In the rows, 128 means zero.
T: rows in 4 groups, each row roughly a mix of its group's directions (one row in no group)
T (108 x 10)
[[106 116  87 104 140  82 183 149 117 130]
 [128 197 123  98 132 127 168 144 160 126]
 [160  80  89 147 129 155 125 100 136  84]
 [154 135 165 129 101 171  72 103 114 130]
 [175  84  83 155 146 143 148 112 147 117]
 [117 132 180 137 146 108 104 134  69 159]
 [128 137 148 141 166 175  95 140 102 177]
 [150 150 142 142 144 160  66  89 153 124]
 [126 182 112 137 135 110  78 104 113 170]
 [147 125 174 177 138 128 111 147 112 181]
 [127 181 172 115 126 112 107 135 140 181]
 [122 157 157 170  94 136  72 138 147 148]
 [110 160 103  75 151 150 155 125 156 164]
 [171 133 125 107 183 146  91 123 167 119]
 [146  70  85 150 138 144 141 112 124  85]
 [154 132 133 153 161 159  71  90 152 122]
 [130 135 108 124 141 181 195 135 105 144]
 [106 135 113  95 122 137 157  94 154  65]
 [152 117  63 159 138 153 160 110 125 101]
 [ 82  99 107 129  84 115 177 137 104 120]
 [169  73 167 116 119 138 165 148 119 113]
 [115 150 160 119 116  78 143 157 103 179]
 [101 181  95 131 155 157 141 113 103 166]
 [115 178 112 109 158 134 164 124 180 150]
 [ 80 165 169 107 133 102 129 160 115 159]
 [148 162 132 143 148 167  75  91 158 125]
 [101 136 121 105  97  98 185 166 102 139]
 [151 119 167 145  94 140 110 155 181  94]
 [112 128  92 117 143  72 187 137 131 132]
 [167 135 137 115 177 148 107 110 180 103]
 [156  65 164 128 103 132 158 152 126 108]
 [119 185 174 119 125 121  87 124 132 165]
 [ 62 102 154 158 116 149 129 149 148 101]
 [144 192  89 128 129 113  92 107 138 154]
 [134 123 140 117 136  64  68 106 117 133]
 [177 156 137 135 100 100  73 122 151 139]
 [ 89 124 110 136  69 102 160 138  89 132]
 [108 125 105 158 155  80 176 152 153 111]
 [119 122 122 108 100  92 189 167 111 152]
 [121 140  95  96 126  75 186 138 115 129]
 [110 119  93 132 147  70 184 136 135 129]
 [115 109  98 119 127  71 175 157 104 112]
 [ 94 156 176 101 118  94 128 159 117 164]
 [ 91 154 186 101 118 100 106 148 116 153]
 [142 135 161 173 125 126 106 151  99 187]
 [114 127  99 131 118  96 193 160  95 141]
 [115 119 111 109  94  90 167 109 146  74]
 [131 109 167 111 197 136  98 133 104 143]
 [133 178  75 126 131 109 110 101 110 168]
 [104 118 110 142  72  88 149 148  88 147]
 [103 156 107 119  89 103 176 150  86 130]
 [123  59 134 164 124 124  95 136  94 113]
 [133 147 143 143 107  95  60 125 167 116]
 [147 143 148 173 126 145 100 150 109 189]
 [125  75  80 119 100  86 154 123 119 116]
 [160 117 127 118 120  68  87 106  97 154]
 [162 148 135 152 159 169  88 154  93 145]
 [131  81 142 135  97 134 151 155 168  80]
 [126  79 149 135  97 122 134 152 169  78]
 [136 194 121 134 145 138  95 110 111 173]
 [116  63 108 122 105 112 170 139 132  94]
 [152 102 162 159 101 146  73 112 100 114]
 [ 82 138 101 130  69 127 157 131  90 130]
 [100 190 169 111 116 112 106 137 119 160]
 [141 116 101 105 117 106 153 110 179  73]
 [111 148 100 126 147  83 189 151 150 120]
 [157  98 123 120 121  97 134 114  66 170]
 [ 83 165 142 138 156 112  70 110 122 144]
 [ 90 125 120 128  86  97 140 145  67 147]
 [133 177  93 111 155 100  98  95 108 158]
 [117 125 160 171 112 124 126 150  84 182]
 [151 153 168 130 107 182  78 122 131 121]
 [150 166 118 125 113 138 132  93 183  84]
 [133 132 152 170 122 133 109 154  92 190]
 [159 103 117 134  78  78  97 130 156 113]
 [105 128  90 119 150  82 187 148 138 128]
 [149 168 122 147  95 137  98 139 190 112]
 [119 121 137 160 179 149  72 100 127 107]
 [136 128  78 113  89 109 154 120 169  88]
 [125  57 132 151 122 133  87 122  92 128]
 [149  64 163 124 114 139 168 151 117 109]
 [ 97 116 135 111 110  85 175 169  96 142]
 [128 115 152 148 178 148  67 104 145 120]
 [130 123 148 130 179 166  93 144 101 172]
 [119 146 129 142 107  92  65 124 173 110]
 [114  82 113 169 160 108 126  86 147 158]
 [123  60 115 119 122 127 101 104  84 151]
 [152  61 117 123 142 155 124 119 164  94]
 [143 143  95  86 132 118 125 103 168  73]
 [127  89 145 144 136  97 120 165  83 175]
 [142  80 129 135  96  94 114 116  69 117]
 [115 110  93 112 129  70 179 145 106 123]
 [140 198 116 140 126 134  83 120 158 144]
 [171 114  70 161 141 154 148 104 138 112]
 [111 132  98 124 138  76 185 161 129 110]
 [144  96 110  91 144  90 141 120 164  78]
 [127 122 148 128 109  93 166  97 162  72]
 [116 122 111 102 123 131 162 100 169  66]
 [145 126 154 145 153 146  58  92 144 122]
 [150 135 142 147 145 155  62  86 145 118]
 [ 88 172 163 125 169 117 118 151 130 167]
 [ 87 161 157 129 133  86 131 152  87 160]
 [138  70 129 154 121 110  99  83  96 145]
 [144 155 121 170  90 130 106 151 109 183]
 [171 149 140 129 175 160  87 121 163 136]
 [131 198 127 117 135 118 169 139 169 121]
 [159  85 187 132 111 148 143 157 140 105]
 [137 130 137 148 156 162  65  90 145 106]]
the three rows of each list that fit no group, in list order (the others fit one group, some only roughly)
  * q_434: [124 104 170 136 170 153  81 107  93 134]
  * q_413: [148  84 137 125  91 125 101 100  70 131]
  * q_644: [116 105 134 129 121 137 129 104 152  46]
  * q_382: [107 162 163  98  71 112  95 121 110 123]
  * q_189: [ 70 116 159 120 148  94 139 163  94 134]
  * q_778: [110  89  95 151 148  71 165 123 114 129]
  * q_392: [ 97  77 118 119 126 137 180 142 139  86]
  * q_116: [165 109  78 146  98 150 137  95 124  89]
  * q_83: [135 196 138  86 127 157 144 134 158 136]
  * q_793: [158 134 159 170 155 162 102 140 137 176]
  * q_208: [142 112 116 118 132 131 161 108 182  68]
  * q_739: [107  93  87  98 139  85 165 119 109 153]
  * q_871: [ 84 158 136 111 139 110  96 176 111 166]
  q_434 q_644 q_871
  * q_768: [ 80 100 108 139 125 103 128 114  73 161]
  * q_77: [156 156 175 150 169 160 101 118 140 156]
  * q_657: [168  96 128 147 107  87  74 111 110 129]
  * q_180: [167  91 136 147 145 142  77  89 151 116]
  * q_539: [ 96 108  82 140  81 121 166 156 110 143]
  * q_806: [100 104  91 117  80  94 156 151  96 135]
  * q_63: [153 115 137 140 195 161  86 117 141 128]
  * q_232: [107  82 100 121 122  90 155 170  96 109]
  * q_284: [156  88 150 119 118 164 188 149 113 118]
  * q_736: [115  90 117 104 150 144 190 138 133  86]
  * q_892: [140 145 150 158 103 181  90  89 148 123]
  q_657 q_63 q_892
  * q_779: [156 182 159 128 115 166 101 103 159 134]
  * q_517: [120 157 117 110 106 114 140  88 158  65]
  * q_151: [147 146 148 138 148 135  79 152  88 178]
  * q_836: [125 152 140 135 147 107  82 103  84 178]
  * q_692: [ 98 108 140 120 170 175 121 144  90 166]
  * q_89: [159 104  71 137 131 153 176 131 156 117]
  * q_485: [180 102  91 131 138 139 125  77 147 101]
  * q_138: [ 78 189 150 128 135 120  99 130  99 142]
  * q_524: [128 104 106 143 125  58 174 121 113 121]
  * q_369: [112 139  99 144 184 128 106  98 107 174]
  * q_642: [157  70  80 141 119 164 139 120 147 120]
  q_485 q_369 q_642
  * q_19: [140 121 171 167 107 153  82 147 124  89]
  * q_242: [120 181 114 122 151  99  75  96 129 147]
  * q_84: [148  72 124 141  74 128 163 150 134 115]
  * q_130: [169 106  82 135 103 167 143 102 151 101]
  * q_416: [165 134 159 158 170 163  96 136 147 159]
  * q_436: [168 161 163 155 158 140 103 101 168 118]
  * q_231: [143  76 143 148 106 128  82  98  87 130]
  * q_721: [122 127 172 104 113 184  83 109 149 124]
  * q_173: [133 153 117 125 111  72 177 159 112  98]
  * q_82: [148 144 129 162 142 145 131 132  88 197]
  * q_730: [ 88 118  79  99  86 122 158 132  97 120]
  * q_362: [132  58 148 110 132 103 150 140 131  87]
  * q_481: [186 118  89 135  93 154 143 103 155 116]
  * q_118: [102 166 131  86 148 128 162 156 177 122]
  * q_846: [131 192 126  91 131 168 147 144 161 130]
  q_721 q_82 q_118
  * q_87: [145 115  65 110  87  94 136 158 132 129]
  * q_133: [172 110 132 144 174 159 109 142 172 150]
  * q_73: [120  81  80 110 136 133 131  95 121  77]
  * q_776: [169 113 141 131 184 147  91 136 161 153]
  * q_608: [ 68 172 155 113 131 108 132 153  97 143]
  * q_803: [100 110  89 120 154  81 156 136  81 135]
  * q_292: [116 184  96 159 158 127  88 115 137 155]
  * q_479: [145 109 156 163  75 163 143 163 152 120]
  * q_161: [125 145 109 127  94  92 187 153  98 153]
  * q_277: [131 150 151 122 147 126  81 138  72 170]
  q_73 q_803 q_292
  * q_387: [118 111  80  93  97  90 154 126 147  92]
  * q_731: [ 80 185 122 138 159 141  91 111 134 139]
  * q_124: [144 128 105  71 133 110 163 114 153  81]
  * q_861: [164 135  78 168 115 143 122  86 106 103]
  * q_245: [163 113 114 112 128 167 198 143 129 116]
  * q_132: [120 151  89 114 144  78  93  93 105 153]
  * q_91: [136  58 129 143  97 152 104 126  91 127]
  * q_996: [134 193 135 140 151 182 125 127 127 157]
  * q_782: [148 176 175 129 161 144  91 115 116 156]
  * q_839: [132 194 127 112 146 135 152 121 182 142]
  * q_260: [149 162 121 168 147 155  79  85 129 121]
  * q_630: [130 135 108 120 156  52 152 154 114 140]
  q_124 q_91 q_630
  * q_804: [125 190 153 128 109  98 122 135 107 178]
  * q_331: [120 118 182 123 108 189  95 129 113 141]
  * q_379: [138  81 148 137 104 168 180 160 122 122]
  * q_494: [128 158 163 148 124 193 151 143 113 158]
  * q_786: [ 69 140 118 145  99 108 144 151  77 141]
  * q_556: [165 171 150 130 152 138 100  98 174 105]
  * q_299: [135  66 123 123  87 111 151 145 147  90]
  * q_256: [ 83 165  99 128 167 124 114  97  98 158]
  * q_712: [157  90  63 156 121 129 140 117 158 113]
  * q_367: [121 162 114 107 118  79 183 157 123 108]
  q_331 q_786 q_712
  * q_129: [109 115 113  86 158 159 151 105 154  77]
  * q_205: [ 86 137 122 108 139 108 184 177 120 143]
  * q_864: [114 135 182 163 128 132 115 132  79 169]
  * q_473: [110  94  95 117 136  72 173 118 107 141]
  * q_965: [125 185 116  91 131 121 145 133 186 141]
  * q_620: [111 152 100 103 145  94 134  82  96 171]
  * q_855: [133 139  79 102  91  85 132 116 146  86]
  * q_840: [162  76 134 139 135 148  79  99 151 105]
  * q_201: [136  68 125 135 107 106 102 106  74 130]
  * q_991: [119 173  82 138 130 139 132 110  94 180]
  * q_6: [179  72  92 137 121 140 154 118 149 115]
  * q_763: [ 86 127  78 124 137  78 164 144 119 139]
  q_965 q_620 q_763
  * q_911: [151  94 145 144  75 103 105 146 163  99]
  * q_122: [103  77  95 143 138  76 153 143 106 124]
  * q_471: [167 108 142 154 159 133  77  94 159 141]
  * q_761: [121 122 153 163 155 178 118 145 110 180]
  * q_240: [ 92 121 117 116  81  84 155 133  83 113]
  * q_492: [156 113 124 137  83 160 169 159 162 103]
  * q_397: [ 93 148  98 124 139  97 105 101  83 170]
  * q_821: [161 134 119 135 103  78  71 102 117 112]
  * q_993: [108 133 138  99 128 106 184 176 128 165]
  * q_148: [107 183 139 124 172 137  91 106 106 155]
  * q_623: [155 123  84  88 119 133 138 101 151  74]
  * q_39: [ 81 123 128 131  67  98 121 163 112 145]
  q_821 q_623 q_39
  * q_186: [114 181 121 117 153 125 172 157 174 119]
  * q_670: [125  73 127 103 109 130 114 148  64 123]
  * q_297: [123 156  85  90  93  92 125 111 130  86]
  * q_361: [120 100 136 138  95  65  83 116 110 138]
  * q_879: [107 104 116 127 135 173 198 142 109 128]
  * q_291: [131 115 145 192 114 119  99 111 104 174]
  * q_74: [123  68 102 158  92 105 112  94 119 115]
  * q_76: [ 78 109 124 116  96  98 174 117 109  94]
  * q_863: [126 185 130  95 145 168 134 141 176 132]
  * q_170: [151 127 170 158 100 155  80 136 112  92]
  * q_59: [173 110 170 108 137  87  89 127 147 105]
  * q_195: [ 84 106 107 119  93 102 158 145  78 139]
  * q_143: [ 46 132 142 108 124 141 151 129 111 113]
  q_291 q_74 q_143
  * q_997: [146 158 167 110 130 174  83 107 137  96]
  * q_594: [114 187 125  86 145 149 156 138 165 143]
  * q_669: [149  73 116 122 103 135 188 148 133 109]
  * q_447: [188 128 120 126 100 158 100  85 154 119]
  * q_109: [158  46 115 131 121 120 145 131 136 107]
  * q_200: [150 125  90 125  79  89 154 137 162  97]
  * q_697: [111 113 105 123 144  69 178 120 158 108]
  * q_166: [139 127 153 158 133 163  72  87 150 149]
  * q_969: [119 184  87 123 117 119 129  94 131 176]
  * q_264: [ 91 134 164  99 137  97 153 174 129 165]
  * q_104: [126 185 136  93 133 176 128 125 166 145]
  * q_927: [125 113 113  82 123  79 147 114 136  72]
  q_997 q_697 q_969
  * q_579: [104 113  89 100 104 109 169 119 149  79]
  * q_211: [129 119 103 122 150  54 164 150 111 132]
  * q_191: [156  79 146 152  87 121  96 100 123  97]
  * q_876: [161 196 127 122 147 131  88 113 155 136]
  * q_464: [167 129 129 115 136 174 192 145 108 132]
  * q_375: [149  70 132 115  94 137 152 131 172  98]
  * q_751: [178 128  83 128  78 108 133 127 161 119]
  * q_217: [136 138 164 142 122 187  79 150 138 107]
  * q_270: [107 157  96 119  63 101 145 118 117 101]
  * q_507: [152 125 100 116 154 171 127 119 191 104]
  q_211 q_191 q_375
